Rotation paths and how fast each direction turns (degrees per step):
Each turn is a multiple of 5 degrees from 10 to 175, or 0.
Each row of a path follows its step; steps can be skipped.
path 1
step 0: [-1.22,+0.76,+0.30,-1.08,-0.38,+0.74,+0.12,+1.04,+0.28,-1.74,-0.84,-0.74,+1.00,+1.90,-1.37,+1.11,+0.75,+1.34,+1.86,+1.49,-1.33,+0.37,+0.51,-1.79,-0.24,+0.96,-0.33,+0.66,-1.15,+0.23,+0.39,-0.69,-0.90,+1.93,-0.93,-0.96,+0.42,+0.66,-3.13,-1.60,+0.37,-0.04,+0.10,-0.48,+0.83,-0.35,-0.19,+0.47,-1.75,-0.57,-0.60,+1.71,+0.55,-0.14,-1.16,+0.22,+1.13,+1.33,+1.57,-2.35,-0.68,+0.20,+0.06,-0.90]
step 2: [-0.68,-0.92,+1.19,-0.26,-0.16,-0.71,+0.19,+0.12,-2.53,+1.50,-0.02,-0.22,+0.47,-2.07,+1.48,-1.29,+0.77,+1.00,-1.35,+1.87,+0.43,-0.28,-1.92,+0.56,+0.43,-1.93,-0.17,-0.11,-1.08,+1.21,+0.66,-1.46,+1.26,-1.57,-1.33,-0.19,+0.76,-1.28,-1.57,+1.14,-2.17,+0.72,-0.70,-1.09,-0.85,+1.55,+0.39,+1.76,+0.10,-1.16,-0.56,-0.12,-0.31,+1.54,-0.32,-0.71,+0.08,+0.46,-1.85,+0.01,+1.04,-0.06,-0.13,-0.41]
step 3: [+0.11,-1.16,+0.17,-0.36,+1.05,+0.82,+0.43,-1.93,+0.57,+0.07,-0.42,-0.36,+2.60,-1.41,-0.87,+0.62,+1.07,+0.49,-0.01,-1.56,+0.79,-1.65,+0.63,-1.74,+0.86,+0.97,+0.31,+1.01,-2.68,-0.33,-1.23,-1.06,+0.09,+0.46,+0.44,+0.32,+1.39,-0.28,+1.35,+0.10,+1.96,-0.01,+1.15,+1.79,-1.62,-0.68,-0.16,+0.61,-1.87,-0.81,+1.12,-0.58,-1.20,-0.20,+0.57,-0.61,+2.27,-0.45,+1.58,+1.00,-0.09,-0.47,-1.13,-0.65]
step 4: [+1.90,-0.14,+0.04,+1.21,+1.23,+0.96,-0.19,-2.10,+0.71,-0.49,+0.01,+0.31,-1.28,+2.17,-1.40,-0.94,-0.94,+0.54,-0.37,-1.28,+0.44,-0.41,+0.06,-1.17,+0.15,-2.95,+0.57,-1.94,+0.36,+0.14,+0.25,+1.31,-0.99,-0.56,-0.24,+0.32,+0.01,+0.93,+0.64,+1.01,-0.05,+1.82,-2.10,+1.52,+1.13,+0.02,+0.00,-1.77,+0.18,+0.67,-2.01,-0.71,+0.99,+0.33,-1.28,-1.42,-0.23,+0.69,-0.20,+1.12,-1.49,-0.97,+1.36,+0.15]
step 6: [-0.05,-0.40,+0.84,-0.58,+1.32,+0.61,-0.78,+1.99,+0.58,+0.40,+1.55,+0.45,-0.57,-0.63,-0.49,+0.81,+1.46,-0.79,+1.05,-1.26,+0.64,+0.71,+0.62,-0.13,+0.51,+1.57,-1.01,+1.89,-1.11,-0.39,+0.17,+0.79,-0.67,+1.03,+0.14,+0.11,-1.28,-0.99,-2.42,-0.18,-1.49,-2.56,+0.71,+2.10,+0.65,-1.81,-0.82,+0.61,-1.98,+0.91,-1.58,+1.16,-1.11,-0.64,+0.10,+0.77,-1.12,+1.62,+0.09,+1.20,+0.13,-0.10,+1.34,-0.54]
step 7: [+0.11,-1.31,-2.82,-1.12,-2.65,-0.16,-0.39,+0.63,+2.31,-0.43,+0.27,+0.19,-0.36,-0.65,-0.76,+0.06,-2.04,-1.46,-0.13,-0.14,+1.06,+1.10,-0.43,-0.93,-2.21,-1.30,-1.54,-1.35,+1.09,-0.95,-0.64,-0.28,-1.47,+0.86,-0.01,+0.41,-0.96,+2.28,-0.92,-0.05,-0.01,-0.06,-0.68,+0.90,+0.55,+0.74,+1.16,+0.81,+1.37,-0.71,+1.65,-0.27,+0.83,+0.11,-1.30,+1.27,+0.80,+0.33,-0.45,+1.14,+1.12,-0.02,-0.95,-0.42]
step 8: [+0.40,+0.24,+0.41,+0.23,+0.11,+1.09,+1.51,+0.17,-0.18,+0.64,-1.20,-2.17,+1.70,-1.54,+1.46,+0.20,-0.62,+0.78,+0.56,+0.22,-0.70,+0.70,-2.10,-0.82,+0.52,+1.80,-1.22,+0.63,-0.01,+0.89,+0.53,-0.08,+0.07,-0.90,-0.84,-0.74,-0.16,-0.08,-0.41,+0.17,-1.14,+0.01,-1.35,-1.16,+1.86,+1.63,-1.86,-1.73,+1.79,+1.04,+0.41,+0.14,+0.85,+0.48,+1.56,-0.96,-0.49,-1.58,-1.67,-1.84,-0.06,+1.59,-0.96,-1.91]
step 9: [-0.47,+1.22,+0.61,-0.30,+0.88,+1.04,+1.59,+2.14,-0.45,+1.41,+0.40,+0.51,-1.53,+0.39,+1.96,-1.08,-0.19,-0.78,-0.86,-1.32,+0.58,-0.21,+0.40,-1.71,+0.87,+1.20,+0.08,-1.54,-1.13,+0.45,-1.74,-1.22,-0.14,-0.16,-0.55,-1.39,+1.29,-1.19,+2.84,-0.79,+0.18,-0.84,+1.68,-0.11,-2.51,-0.60,+0.13,+0.52,-0.17,+0.70,-0.11,+0.82,+0.46,-1.01,+0.44,-0.49,-0.17,+0.87,+0.70,+2.08,+0.84,+0.58,-1.58,+0.68]
step 10: [-0.65,-2.00,-0.41,+1.12,+1.18,+0.30,-0.64,-2.32,+0.00,-0.68,+1.35,-0.11,-0.25,+1.42,-1.72,-0.60,+1.02,-0.05,+0.34,-1.02,-1.33,-1.56,+0.36,+1.22,-2.30,-0.86,+0.44,+0.27,+0.97,+0.87,-1.60,-2.27,-0.50,+1.74,+1.00,-0.63,+0.27,-0.65,+0.65,+0.94,-0.67,+0.77,-1.67,-1.66,-0.34,+0.93,+0.58,+0.93,+1.85,-0.11,-0.32,+0.30,+0.21,-1.16,-0.34,+0.26,+0.15,+1.98,-1.63,+0.07,-1.43,-1.34,-0.61,-0.34]
step 11: [+0.48,+0.45,-0.58,+1.07,-1.46,-0.17,-1.37,-0.83,+0.35,+0.15,-0.16,+1.12,+0.70,-0.23,-0.40,+0.22,+0.58,+0.36,+0.88,+0.23,-0.23,-1.99,+1.58,+0.99,+0.11,-0.14,-0.55,+0.90,+0.09,+0.06,-1.10,+2.07,+1.44,-1.03,-1.45,+0.92,+1.33,+0.40,-0.13,-0.56,+0.81,+0.21,+0.96,+0.04,+0.49,-1.42,-0.11,-1.30,+1.05,+1.91,+1.20,-0.62,-1.15,+0.86,+0.24,-0.96,-0.61,-1.55,-0.09,-1.84,-2.63,+2.55,-1.43,+2.47]
step 12: [-0.36,-0.19,+1.19,+0.40,+0.87,-1.85,+0.10,+0.93,-0.99,-1.01,+0.54,+0.93,-1.84,+0.23,+0.70,+0.67,+2.05,-1.70,+0.04,+1.90,-1.27,+1.73,-1.09,-0.12,-0.36,-0.58,+1.02,-0.07,+1.13,+1.85,+0.51,+0.33,-1.09,-0.09,+0.27,-0.55,-0.13,-1.00,-1.03,+0.14,+1.14,+0.89,-0.33,+1.48,+0.68,-2.64,-1.44,-0.73,-1.75,-0.28,-0.71,+0.21,+1.25,+0.08,-0.51,-0.21,-2.27,+0.16,+2.43,+1.21,+1.04,+0.76,-0.91,-0.03]
Directions:
[-0.31,-0.10,-0.10,-0.16,-0.30,+0.47,+0.00,+0.51,-0.41,+0.07,+0.26,+0.26,+0.06,+0.30,-0.05,+0.34,+0.23,+0.39,+0.01,-0.04,-0.23,-0.26,-0.03,-0.08,-0.09,-0.26,-0.66,-0.48,-0.31,-0.55,+0.06,+0.37,+0.21,-0.11,-0.13,-0.17,+0.45,+0.22,+0.10,+0.01,+0.26,+0.29,+0.16,+0.33,-0.15,-0.27,+0.73,-0.39,+0.08,-0.17,+0.20,+0.18,+0.03,-0.08,+0.47,+0.11,+0.02,-0.03,-0.45,-0.20,+0.44,-0.05,+0.08,+0.26]	175
[-0.10,+0.22,-0.28,+0.08,+0.26,+0.30,+0.03,+0.03,-0.15,-0.22,-0.42,-0.34,+0.16,-0.26,-0.30,-0.26,+0.24,+0.14,+0.13,+0.28,+0.07,-0.35,-0.24,-0.32,-0.18,+0.20,-0.21,-0.05,-0.03,+0.05,-0.07,+0.53,-0.07,+0.19,-0.08,+0.16,-0.61,+0.65,-0.04,+0.09,-0.13,+0.72,-0.04,+0.11,+0.30,-0.48,+0.21,-0.16,-0.05,-0.07,+0.45,-0.21,+0.26,+0.07,-0.33,+0.20,+0.34,-0.14,+0.30,+0.28,-0.71,+0.23,-0.43,-0.08]	95
[-0.42,-0.14,+0.41,+0.32,+0.18,+0.04,+0.06,+0.25,+0.23,+0.34,+0.07,+0.29,+0.01,-0.14,+0.58,-0.57,+0.02,+0.13,-0.63,+0.28,+0.24,+0.26,-0.37,+0.60,-0.13,+0.16,+0.18,-0.18,-0.04,+0.27,-0.07,+0.60,-0.26,-0.12,-0.24,+0.12,-0.02,-0.01,-0.05,-0.12,+0.16,+0.22,-0.15,-0.08,-0.01,-0.16,-0.27,-0.17,+0.26,-0.46,+0.03,+0.22,-0.24,+0.01,+0.41,-0.27,+0.07,-0.47,+0.04,-0.11,-0.08,+0.69,+0.47,-0.03]	110
[-0.03,+0.55,-0.15,-0.09,-0.32,-0.10,-0.35,+0.25,+0.09,+0.54,-0.50,+0.62,-0.27,-0.14,-0.06,-0.35,+0.02,+0.38,-0.22,-0.12,+0.11,+0.20,-0.05,-0.47,-0.18,-0.50,+0.26,-0.53,+0.15,+0.09,+0.17,+0.01,+0.08,+0.02,-0.43,+0.16,+0.13,-0.14,-0.07,+0.26,-0.22,-0.27,-0.26,+0.12,-0.20,-0.03,+0.26,+0.27,-0.09,+0.32,-0.28,-0.10,+0.46,+0.21,+0.02,+0.18,-0.37,+0.34,+0.25,+0.57,-0.17,+0.35,+0.05,+0.42]	145
[-0.60,-0.45,+0.46,-0.12,+0.53,+0.53,-0.41,-0.16,+0.01,-0.02,-0.12,+0.06,-0.39,-0.19,-0.40,-0.23,+0.06,-0.08,-0.23,-0.29,-0.10,+0.13,+0.27,+0.06,+0.00,+0.15,+0.05,-0.08,+0.15,-0.29,-0.22,-0.21,+0.04,+0.03,-0.17,-0.03,-0.27,+0.16,-0.44,+0.15,+0.32,-0.42,+0.12,-0.39,-0.50,-0.19,-0.23,-0.22,-0.60,-0.02,+0.13,+0.38,+0.34,+0.22,+0.05,+0.15,+0.64,+0.31,+0.09,+0.17,+0.44,-0.02,-0.25,-0.05]	110
[-0.04,+0.07,+0.16,+0.27,+0.31,-0.05,-0.58,-0.12,-0.38,+0.19,-0.24,+0.13,+0.11,-0.43,-0.31,+0.69,+0.00,+0.21,+0.32,-0.20,-0.22,+0.43,-0.14,+0.35,-0.15,+0.08,+0.15,-0.23,-0.34,+0.31,-0.08,-0.24,-0.29,+0.05,+0.12,-0.07,-0.36,+0.04,+0.51,+0.28,+0.51,-0.04,-0.19,+0.10,+0.62,+0.32,-0.04,+0.00,-0.07,-0.11,+0.29,+0.15,-0.11,-0.19,+0.75,+0.40,-0.37,-0.01,-0.10,+0.32,-0.18,-0.13,+0.03,-0.15]	160
[+0.47,+0.52,-0.45,-0.13,+0.30,+0.25,-0.55,-0.13,-0.25,+0.08,+0.39,-0.06,-0.67,-0.09,+0.25,-0.17,+0.07,-0.23,+0.04,-0.20,+0.14,-0.16,+0.10,-0.03,+0.24,+0.08,-0.12,+0.23,-0.46,-0.22,+0.46,+0.20,+0.26,-0.15,+0.12,+0.02,+0.05,+0.29,-0.02,-0.23,+0.44,+0.03,+0.01,+0.36,+0.12,+0.03,-0.80,+0.43,+0.26,-0.06,-0.21,+0.36,+0.33,-0.28,+0.08,-0.18,+0.28,-0.18,-0.27,+0.25,-0.01,+0.22,-0.06,+0.43]	140
[-0.47,-0.18,+0.22,+0.11,-0.37,+0.12,-0.34,+0.05,-0.11,-0.32,-0.07,-0.15,+0.19,-0.21,+0.29,+0.16,+0.19,-0.13,-0.07,-0.13,+0.12,-0.07,+0.20,-0.67,+0.05,+0.05,-0.08,+0.15,+0.58,-0.14,-0.08,-0.26,-0.41,-0.17,-0.36,+0.17,+0.29,+0.08,+0.44,-0.23,+0.18,+0.57,-0.17,+0.32,+0.21,+0.16,-0.77,+0.02,-0.35,+0.11,+0.34,-0.56,+0.25,+0.03,-0.08,+0.01,-0.09,+0.28,-0.16,-0.17,+0.19,+0.20,+0.67,+0.16]	85
